One turning vector, and how many ticks it has turned:
The counts run from 0 to 106.
[ -5.3  -2.3 -15.3  -1.0   6.4  39.5  13.6  -3.0  22.8  16.7 -22.9  -3.4] | 6
[ 22.1 -18.3   3.9  15.7  30.0  23.8  30.0  23.2 -12.5   1.1 -11.6  10.2] | 95
[  0.7   6.4 -16.6 -12.9  25.7  21.7  10.7  18.8   9.2   5.4 -15.5 -13.4] | 89
[ 18.7  46.8 -12.5 -29.0  14.4  14.3 -14.8  -8.5   6.3 -21.4  24.0   4.6] | 76
[ 12.5   0.7 -11.9  -1.0 -37.9  18.8   5.5  -5.3 -30.5  12.0 -18.9  17.5] | 16
[ -7.1   0.5  14.7   3.5  14.0 -10.9  39.0 -16.3   9.6  37.7   2.0 -23.7] | 0
[  4.4 -23.6 -21.9  -9.5   3.9  18.4 -18.3 -19.3 -45.5  -5.8  16.8 -25.7] | 63
[  0.7  45.6  -7.4   6.2  16.8  -3.5  26.2   5.3  -4.7   1.3  26.3 -15.2] | 81
[ -5.7  32.2   9.7 -12.7  36.0  -7.7  26.7  26.7  -6.4   7.9   5.2 -10.1] | 86
[-23.0  -5.7  29.2 -34.1  -4.8  -8.3  15.0 -18.9   9.5   5.0  25.1 -22.7] | 35
[ -3.3   4.3 -12.9  -2.3  46.0  13.3  22.6  19.8  -1.7   8.3 -17.5  -9.3] | 90
[ -1.8 -21.5   6.4 -32.0  15.1   5.7   8.1 -12.0 -14.6 -36.0 -25.7 -17.0] | 57
[  5.1  24.3 -18.6 -24.2 -32.3  -2.2 -20.9  -1.5 -33.8   8.8 -16.7  13.1] | 20
[-21.1  17.9  -9.4 -29.3  -0.2  31.4  -2.4 -21.3  32.7 -14.4  17.6  -2.4] | 41
[-14.7  16.8  -9.1  -8.1 -23.6  17.0  16.8  -6.2  20.1 -27.8   0.9   1.9] | 45
[-25.2  26.4  -9.8   2.2 -30.9   6.5  26.1   7.3  -6.8 -22.5 -19.6  -4.0] | 49
[-19.5  21.7  -8.4  -3.8  -1.0  -6.4  35.8  17.3 -36.8 -16.1 -13.3  19.1] | 51
[ 25.6  27.3  21.1 -11.7   0.9  17.7 -13.9 -18.3  26.5 -26.3  25.4 -20.9] | 75
[  6.6  -7.5  16.3  13.3 -38.9  14.2  23.4  -1.1  -7.1  -0.7 -25.8  13.5] | 14
[-20.0   2.9   0.8  -7.6  20.1  27.5  32.8 -14.8  -1.3  34.1  -0.3  20.0] | 8
[-13.9  37.2 -18.5 -13.0 -18.6   6.9  28.1   4.9 -26.8 -25.9 -10.8   0.5] | 50
[ -1.1  -7.5 -21.2 -20.6  15.2  12.2 -11.8  -3.5 -28.7 -36.1 -25.0 -19.8] | 58
[  2.0  30.3  19.6 -24.1   6.6  19.7 -40.2  -9.8 -12.3   1.0  23.3   2.8] | 72
[ 21.0 -17.4   8.2  -3.7 -27.5  22.8  -0.8  36.0 -31.5 -10.3 -14.8 -18.6] | 101
[ -7.8  14.7  -4.5   1.8 -23.6   3.4  40.9  -7.3  -6.2 -46.5 -13.6   9.4] | 48
[  2.9 -15.0   2.1 -28.0  -2.5 -26.2  19.1 -24.1  -9.9   7.9  33.2   4.0] | 30
[ 36.7  13.4  -9.6 -18.6 -26.6   5.0 -39.6  21.6  -4.0  -6.1 -14.7  10.1] | 106
[ -0.7 -11.5 -16.8 -33.2 -17.7 -24.2  -1.3 -36.5  -1.4   2.1   6.2 -15.2] | 28
[ 22.9 -23.5 -11.0 -12.2 -15.2  34.8  -0.5  37.5 -15.7   4.1   0.5 -14.6] | 97
[-18.5  32.8 -28.5   0.1  -9.8  18.9  28.3  -2.1  -3.5  -6.9   6.4   5.7] | 46
[ -8.9 -21.0   1.3  -7.9  10.4  39.9  39.2 -10.6   2.1   4.2 -24.2   6.6] | 9
[  5.0 -10.4 -10.2 -36.5  -9.1 -23.2 -21.2 -25.6 -14.8   0.3 -15.8   9.3] | 24
[ -1.4 -29.0  25.1  -3.7  15.8   3.4  -0.9  -7.6 -46.6 -12.7  25.3 -11.0] | 65
[ 20.9 -18.1 -12.4   5.0   1.7  15.0  11.0  36.9 -28.1  12.4  11.8   5.6] | 98
[ 15.9  -5.9  -8.3 -34.5   8.7 -21.1 -14.0 -28.0 -19.3  11.8  -1.9  24.4] | 25
[ -2.6 -13.2  -2.3 -61.7 -11.3 -12.2  -5.8 -27.9  -8.9  14.7  19.1 -30.7] | 32
[ -2.3   3.9   2.6 -16.4  20.3  -8.3  11.9   5.9 -34.6 -24.8 -27.9   3.4] | 56
[-16.1  15.0 -16.7 -17.9  21.5  11.6  14.4   8.3 -41.9 -30.2 -22.4  -4.2] | 55
[-13.5  39.8 -19.4   0.0  33.8   2.2  25.2  21.6   0.1   4.7  -4.0 -25.9] | 85
[-19.1  17.2   7.1  -4.7 -14.6  18.9  29.5 -19.7  22.9 -28.1  17.0  -5.7] | 44
[ -2.5 -17.1  -7.7  10.5 -16.7  39.3  19.7  -9.7  14.0   4.9 -25.3   3.4] | 10
[-13.0 -20.7   0.6 -12.2  26.2  -0.5 -10.5  -2.3 -44.6 -20.0  -3.9  -4.8] | 60
[ 20.2   0.9   9.3 -27.8 -25.5 -10.1  -3.7 -34.0 -14.9  -2.9 -20.7   8.3] | 23
[ 27.0 -13.2   8.3 -31.7 -21.9 -30.2  -4.6 -28.7  -8.5  -4.3  -8.2  -9.6] | 27
[ -4.2 -13.3 -15.7  -3.6 -24.0  55.2  17.8 -11.8  -3.0   8.3 -20.7  20.6] | 11
[ 33.6   9.1  16.7 -19.3 -26.4  28.4 -20.2  13.3  -5.0 -11.2 -13.5   7.1] | 105
[-26.6  13.3  -3.4 -43.0  -4.7  17.3  -5.8   2.4  11.4  23.9  20.3 -12.0] | 37
[ 16.1 -12.9  32.1 -23.5 -16.9 -12.7  -1.1 -20.3 -24.1  -4.4 -27.3  28.4] | 22
[ 15.7  51.4   7.1   7.7  12.9 -12.8  45.6   2.8   3.6 -13.1  20.3 -10.7] | 82
[ 18.2  -3.0   2.3  -1.9 -11.4  18.0 -14.4  32.4 -34.2  10.2  -1.1  17.4] | 102
[ -1.4   7.8 -10.7  -4.9 -53.2  32.8   4.7  -9.3 -24.1  14.7 -16.7   7.0] | 15
[ 14.0  32.3  16.8  -4.8  14.3  -1.3  18.0 -15.9  16.1 -26.0  23.1   0.9] | 78
[-18.6  12.8  10.8   7.9   6.8  10.3  20.9 -11.2  23.7  20.5 -11.2 -41.6] | 1
[ -3.9   4.8  -7.9 -35.1 -15.7 -12.5   2.1 -11.1  -5.3  17.6  24.2 -15.8] | 33
[  2.4   2.9  11.9  -9.5  -7.8  15.4 -15.4   4.0 -39.6   6.9  44.6  -0.1] | 68
[ 33.3  -2.5  28.4  10.7 -11.9   5.9   2.6   9.7 -19.2 -14.4 -12.8  27.1] | 104
[-33.8  16.8 -18.0 -23.0   2.2  27.8  21.6 -14.7  21.7   2.2  17.0  22.0] | 42
[  4.2   7.7  27.0 -12.6  13.5   8.1 -15.3   7.2 -24.8  -1.0  44.6  -4.2] | 69
[ 14.1  -3.6 -23.2 -14.6  16.1  37.3  24.8  23.6   5.2  -3.6 -15.0 -11.2] | 93
[ -6.3   7.7  10.0  -6.6   0.9   4.0  24.5  -6.5 -26.5 -32.8 -40.4 -17.3] | 53
[ 12.1  -9.3  15.2 -20.7 -20.9 -23.2   6.1 -36.6   1.1  -2.0  23.1 -26.0] | 31
[ 11.5  29.8   7.3  -1.9  16.1  -9.7  30.3   3.8  17.7  -7.1  -2.8 -39.3] | 83
[ -4.8 -12.6 -12.1   9.4 -13.7  36.7  18.0 -10.0 -31.4  17.4 -13.0  33.5] | 12
[ 13.4 -13.6 -30.5 -24.2   5.6 -25.6  -1.7 -35.2 -18.2  12.5  23.5  -6.6] | 29
[  1.9  29.4   2.0 -16.4  18.8  13.5  10.6  15.8  14.5 -12.9 -33.6 -37.0] | 88
[ -9.3  -1.8  10.4 -10.1  48.2  31.7  27.2  18.9  -0.4 -13.6 -19.5 -21.5] | 91
[-13.4  24.0  -3.5  -3.9  -5.3  17.9  43.0 -11.8  -6.8 -19.1  -6.8  21.3] | 47
[-14.6  16.8  -7.8 -13.6  -8.5  19.9  21.4 -12.2  28.1  43.4 -12.0 -33.5] | 2
[-37.1  11.4   7.9 -19.3  10.7   9.5   7.5  -5.3  11.2   9.4  42.7   6.5] | 38
[  4.4  42.4  -0.7  -7.8  13.1  -2.5  28.4  17.5  13.1   1.7 -18.5 -39.7] | 84
[  9.4   0.5  43.0 -15.4  -9.5  17.8 -20.5 -15.8  -9.1 -15.1  29.8 -20.2] | 70
[ 18.5  52.1 -19.9   7.4 -11.6   0.3  11.4  -4.7  10.4 -18.7  20.5 -15.8] | 80
[  7.3  -3.1  -0.3 -18.1  -8.5  29.3 -29.8   6.8 -34.1   6.6  36.5 -25.9] | 67
[-35.2   2.6  13.0 -26.6 -11.3  26.8  28.7 -12.0  39.0 -19.4  17.7  -4.3] | 40
[ 10.3   8.3  -0.5 -14.1   1.2 -13.5   3.2  -1.4 -40.9  15.2 -21.6  21.5] | 21
[ 21.8 -21.0  22.1  11.1 -13.9  23.6   6.1  25.7 -27.8 -13.3  -1.1   7.1] | 100
[ 10.3  -5.2  14.8 -39.3  19.8 -25.3  10.0  -9.8 -21.4   5.7   5.8  18.1] | 26
[  1.0  -6.5 -11.6  -2.0  24.8  28.4  17.1  29.8  -8.4  -2.6  -2.0  14.6] | 94
[-30.5  -7.1  26.3  -1.1  12.5  22.7  27.9  -3.3  18.9  21.7 -17.5 -10.7] | 5
[ 26.8 -15.0 -13.1  -2.6  23.4  26.5  10.5  12.1  15.6  -9.2 -35.9 -23.6] | 92
[-16.5  16.9  -6.0 -16.0   9.7  12.1  23.0  -6.7   9.1  48.7 -17.7  -8.8] | 3
[ 31.8  21.6  11.0   5.7  -0.7  -3.0  12.2 -17.7  18.9 -25.7  11.7 -17.3] | 79
[ -5.1   1.4  15.3   0.6 -24.1   5.4  20.3   6.8 -24.4  11.3 -17.3  27.1] | 17
[ 15.5  17.7  21.7 -14.4   4.9   5.9 -12.9 -18.2   1.7 -31.8  33.4  -2.1] | 74
[-10.7   7.8  22.9 -18.5 -16.2  26.4 -40.0  -7.7  -4.0 -15.3  16.2 -13.6] | 71
[-35.3  -6.9  -6.1  -9.5   8.4  40.2  16.5 -11.3  11.7  20.5 -22.1   4.8] | 7
[-21.1   9.9  16.0   3.3  -1.1  -7.4  29.9  -1.9 -12.9 -30.7 -22.6  10.7] | 52
[ 21.7  14.9  14.5 -11.6  -7.8   6.4 -24.2  23.9 -36.1  15.2   0.4  29.0] | 103
[-28.8  -6.9  17.7 -15.6  22.4  19.1  30.0 -12.5   7.9  35.5 -31.3   1.5] | 4
[-15.5  14.4 -21.7 -19.1 -10.4  13.6   4.8  -2.4 -30.4 -24.4 -40.8  -2.5] | 54
[-11.1 -16.0  15.2   2.7 -15.5  26.8  35.4 -16.8 -20.2  14.0 -25.2  21.7] | 13
[ 23.1  49.2   0.5  -3.2  17.5   1.2   2.0 -20.8   6.2  -1.7  44.3  12.4] | 77
[-18.4   8.5  16.6 -26.5 -25.3  13.1  -3.9 -11.4  16.0 -10.5  18.7 -27.7] | 36
[ 13.9 -19.1   6.4  10.6  -0.2  31.0  16.9  37.6 -40.8   6.1   2.3  15.8] | 99
[  8.1 -11.6  -6.8 -15.0  13.8   8.6  -0.7  -4.8 -51.0   0.7  19.9 -10.2] | 64
[-11.2  18.3   2.5 -13.3  -3.3  18.0  33.4 -14.3   7.4 -19.6  25.8  30.0] | 43
[ 14.6 -10.4  34.7  -7.5 -31.5   9.6   7.8  -6.2 -34.2 -13.9 -31.9  26.7] | 18
[-19.7   2.3  26.9 -32.3  -0.7  22.7  23.3 -18.1  29.4   8.1  33.2  15.9] | 39
[  8.2 -17.0  -7.6 -11.8  -9.2  11.3  -7.2  -9.8 -24.4 -32.3  -2.5 -35.3] | 62
[ -1.9  -6.3 -20.9 -20.8  27.5   7.8 -10.8   0.3 -29.4 -21.3 -11.0 -12.9] | 59
[ -3.3  29.9  28.4 -15.7  12.8  13.8  -9.6  -7.7  -5.6  -2.2  37.6  15.1] | 73
